In the rows, zero is written as 128.
The rows of A fall into 4 groups, which share some directions, and each row is roughly a mix of its group's hidden directions, except some rows that fit no group.
A:
[[133 150 170 100 161 137 144 106 152 131]
 [131 142 146 100 113 146 124 152 108 181]
 [149 138 140 105 101 101 148 103  91 151]
 [143  97 138 163 124 110 159 104  92 129]
 [ 91 138 168 158 124 121 135  97 107 115]
 [ 91 140  77 132 112 147 138 106 145 128]
 [137  98 116 164 142 107 149  88 112 143]
 [146 108 153  80 143 141 122 160 108 137]
 [132 155 102 119  85  90 114 121 131 151]
 [146  85 104 163 152 128 132 153 146 135]
 [120 136 130 119  74 141  84 136 115 114]
 [149 133 124 128  94 125 117 130 176 168]
 [156 127 107 125 117 152  96 118 177 142]
 [153 111 133 124 121 157  91 146 153  91]
 [123  98 149 143  97  98 104 161 122 108]
 [ 86 173 130 136 101 110 135 136 147 113]
 [102 162 147 129  93 139 148 111 163 142]
 [120 104 128 174 101 100 121 147  98 127]
 [106 133 145 161  88 132 129 111 119 170]
 [133 139 124 107 154  81 137 129 158  96]
 [ 96 161 127 107 146  90 149 129 101 117]
 [119 167 158 119 113 119 148  83 111 133]
 [ 68 132 135 156 118 104 116 143 140 131]
 [130 153 110 148 101  81 112 106 149 138]
 [ 98 125 146 119 117  88 144 134 159  91]
 [132  93 140 127 128 153  80 142 146 155]
 [115 145 141 163  77 118  98 136 125 135]
 [101 126 158  94 131 156  94 110 128 151]
 [139 134 109 118 106 113 100 151 180 141]
 [103 128 150 122 146 134 151 118 104  75]
 [121 118 140 153  96 108 149 115  79 144]
 [140 113 153 129 162 155 151  82 121 130]
 [ 86 141 108 133  92 149 141  92 133 137]
 [ 89 102 135 159 154 131 162 119 149 137]
 [118 149 116 114 137  88 103 161 100 150]
 [170  81 125 147 118 142 118 150 117 144]
 [107 161 162 129 112 128 140 159  90 140]
 [137 128 135 101 119 125 181 150 136  93]
 [ 99 158 132 137 121 130 168  98 149 101]
 [135 110 153 113 179 157 132 130 105 109]
 [147 131 103 176 138 128 138 111 131  86]
 [101 112 127 148 141  99 131  86  90 129]
 [178 123 157 114 147 136  99 148 145 119]
 [156 132  98 140 118  96  88 124  99 145]
 [129 101 157 145 183 128 138 132 125 102]
 [ 96 137 147 149 112  80 138 138 129 159]
 [141 124  90 137 124 138 127 135 176  90]
 [132 114 169 132  96 125  88 155 114 117]
 [127 101 120 146  79 125 163 131 157 131]
 [130 137 144  87 115 170 105 127 160 135]
 [103 154  98 146 102 108 111 159 147 147]
 [141 121 150 132 139 150 110 103  76 151]
 [103 136 136 168 140 101 139 127  93  97]
 [168 139 170 127  96 132 106 111 110 128]
 [101 115 133 139 139 169 152 158 159 109]
 [132 152 150 152  90 121 166 128 151 107]
 [149 164 109 114 133 152 135  83 154 129]
 [129 123 104 104 115 106 121 179 100 146]
 [107 127 149 160  86 125 143 108 128 164]
 [ 96 117 132 135 152 152 149 140 174 150]
 [164  96 157 150  88 124 133 128 114 138]
 [144 146 133 147 116 144 103  71 116 141]
 [169 104 119  98 163 139 151 115 115 114]
 [108 156 165 121 122 102 146  88 142 139]
 [140 136 119 180 106  91 146 128 130 147]
 [102 136 142 119 115 118 150 174 169 128]
 [100 135 124 133 141  95 177 160 132 123]
 [137 157 119 146 110 158  89 108 124 161]
 [146 129 142 143 104 119 192 122 125 128]
 [188 109 139 122 133 149 101 143 139 130]
 [118 107 147 104 116 100 154 131 120 177]
 [151 146 124 126 133 139 181  90 117 141]
 [ 82 124 126 130 132  95  97 129 121  91]
 [ 83 174 138 130 142 151 110 136 138 139]
 [149 148 130 108 120 151 168 163 119  98]
 [102 125 149 140 103 134 163  90 110 154]
 [136 153 140 134 176 126 100  92 127 109]
 [131 172 138 114  85 137 122 125 141 162]
 [159 122 100 121  97  96 103 161 125 123]
 [125 145 103 109 159 110 122 155 161  93]
 [126  92 114 131 163 126  83 132 103 144]
 [115 140 147 168  87 136 135 129 144 163]
 [131 125  97 155 146 121 101 118 152  82]
 [129 121  99 131  71 108 135 149 133 151]
 [126 113 133 100 104  98 148 134 180 130]
 [114 139 118  87 149 148  84 108 139 142]
 [120 135 162 164 104 119 161  97 118 146]
 [129  87 147 130 121 101 125  95  97 101]
 [140 137 118 124 123 134 172  85 103 155]
 [116 174 128 109 109 120 156 148 145 162]
 [159 139 174 123 102 152 109 101 136 131]
 [158 128 132 126  95 125 178 128 160 134]
 [165 107  93 107 126 165 118 137 121 105]
 [105 142  84  91 127 158 146 110 132 137]
 [148 157 122 126 161  81 125 144 115 103]
 [ 96 129 126 181 121 116 131 164 135 141]
 [115 136 146 152  96 121 159 154 146 166]
 [181 130 127 146 151  99 109 148 125 111]
 [141 129 138 150 115 121 193 124 131 108]
 [168  96 137 126 142 123 146  91 131  97]
 [129 136 138 124 187 157 114 124 130  98]
 [115 121 145 161 124  92 166 112  99 136]
 [113 118 199 124 131 128 121 135 140 130]
 [130 145 119 134  84 124 107 110 100 169]
 [151 138 125  89 146 146 171 119 149 106]
 [ 73 140 131 105 125 134 106 149 151 107]
 [ 87  91 153 141 120 153 128 136 157 140]
 [174 107 130 158 129 100 128 143  95 133]
 [126 123 125 173 133 140 139  77 105 139]
 [167 121 150  82 151 155 132 129 131 142]
 [134 131 114 156 121  98 101 125  75 122]
 [ 91 164 136 139 109 142 139 121 172 116]
 [133  69 145 138 134 144 139 152 123 154]
 [135 130 189 148 118 125 101 126 150 116]
 [ 84 105 117 129  98 140 153 122 101 152]
 [116 127 161 117  90  97 169 121 134 131]
 [157 145 131 129 111 159 169 132 142  93]
 [117 104 112 149 136  77 112 122 124 163]
 [147 141 122 103 104 147 117 144 183 120]
 [143 120  83 153 148 108  94 142 116 148]
 [127 121 154 116 168 165 145 113 141  96]
 [160 112 132 103 163 111 140 113 136  87]
 [107 113 157  72 122 129 149 127 148 118]
 [114 103 134 102 121 130 154 179 106 142]
 [100 136 123 147 155 108 114 145  86  97]
 [136  85 149 112 116 152 174 130 124 121]
 [126 146 165 102 109 105 118 137  82 121]
 [115 117 114 136 172 130 114 127  78 109]
 [141 121 151 134 142 166 112  98  85 141]
 [113 150 121 126 110 115  90 181 136 138]
 [146 152 124 134 110 118 142 117  96 181]]

Each list below has two rows that fit no group; the rest each fit one group, if only roughly. Name those rows in the order they come.
- K63: [135 120 134 107 109 127 132 127 125 196]
- K730: [169 152 120  78 146 127 122 137 110 128]
- K978: [134 103 131 162  91 159 130 100 138 150]
- K531: [126 118 135 117 147  71 133 165 111 123]
- K415: [146 142 149 159 102 145 163 110 109 155]
- K572: [106 120 116 164 148  91 133 164 152 126]
- K106: [110 136 142  85 126 142 164 105  99 146]
- K150: [153 113 108 176 135 118 120  86 135 132]
- K991: [129 148 163 123 136 120 168  88 110 145]
- K374: [119 103 118 136 160 166  90 126 100 127]
- K916: [177 130  93 142 103 105 134 110 113 130]
- K583: [140 124 109 138 165  85 155 150 104 124]
- K448: [157  85 164 131  98 110 123 136 114 121]
- K236: [131 126 126 173 123 129 113  81 137 160]
- K81: [151 134 133 181 109 134 170 121 122 120]
 | K374, K916
- K841: [140 183 135 129 104 107 145 141 158 130]
- K594: [151 117 100 120 168 157  98 127 112 150]
- K524: [120 133 101 152 146 134  93 175 135 110]
- K893: [ 76 120 117 113 161 118  96 138 132 113]
- K518: [101 170 125 160 124 138  89 113 140 137]
- K828: [104 153 148 138 126 144 125 125 140  69]
- K120: [129  91 120 132 105  97 117 119 109 174]
- K160: [167 128 113  85 160 152 129 140 142 137]
- K894: [137 122 150 149 124 156 148  86 159 153]
- K825: [ 93 159 110  93 144 113 115 106 116 152]
 | K841, K120
- K667: [109 169 102  97 148 120 114 134 148 100]
- K158: [135 123 157 108 111 174 143  95 107 132]
- K45: [115 115 139 126 119 139 114 121 140 195]
- K357: [ 82 122 131 155 143 151 120  93 153 134]
- K139: [121 123  99 118 133 136 176 109  96 156]
- K204: [126 158 132 167 155 114 121 104 111  92]
- K71: [118  96 121 140 162 154  94 131  94 113]
- K317: [ 87 111 111 122 117 115 163 134  89 143]
- K682: [ 82 117 155 109 118 130 127 130 168 151]
- K458: [ 89 164 110 106 160 124 151 130 145 140]
- K966: [ 91 119  82  97 129 143 126 154 117 132]
 | K204, K71
- K769: [131 111 148 120  96 108 146 110 157 171]
- K70: [177 144 121 122 112 122 164 134 112  96]
- K950: [118 110 144 100  94 129 128 175 144 150]
- K967: [ 92 152 142 147 163 162 108 139 139 122]
- K21: [128 154 135  76 115 102 118 114  99 143]
- K492: [144 145 113 102 167 104 164 125 101 134]
- K414: [121 110 106 168 160 114  97 102 125 110]
- K403: [114 169 140 133 111 155  83 145 140 118]
- K882: [159 142  95 158 149 133 130 106 164 117]
- K785: [ 98 134 152 159 130 154 110 132  95 160]
- K184: [103 119 108 131 130 131  91  91 150 164]
- K217: [159 120 112 158 132 156 138  87 146 106]
 | K950, K184
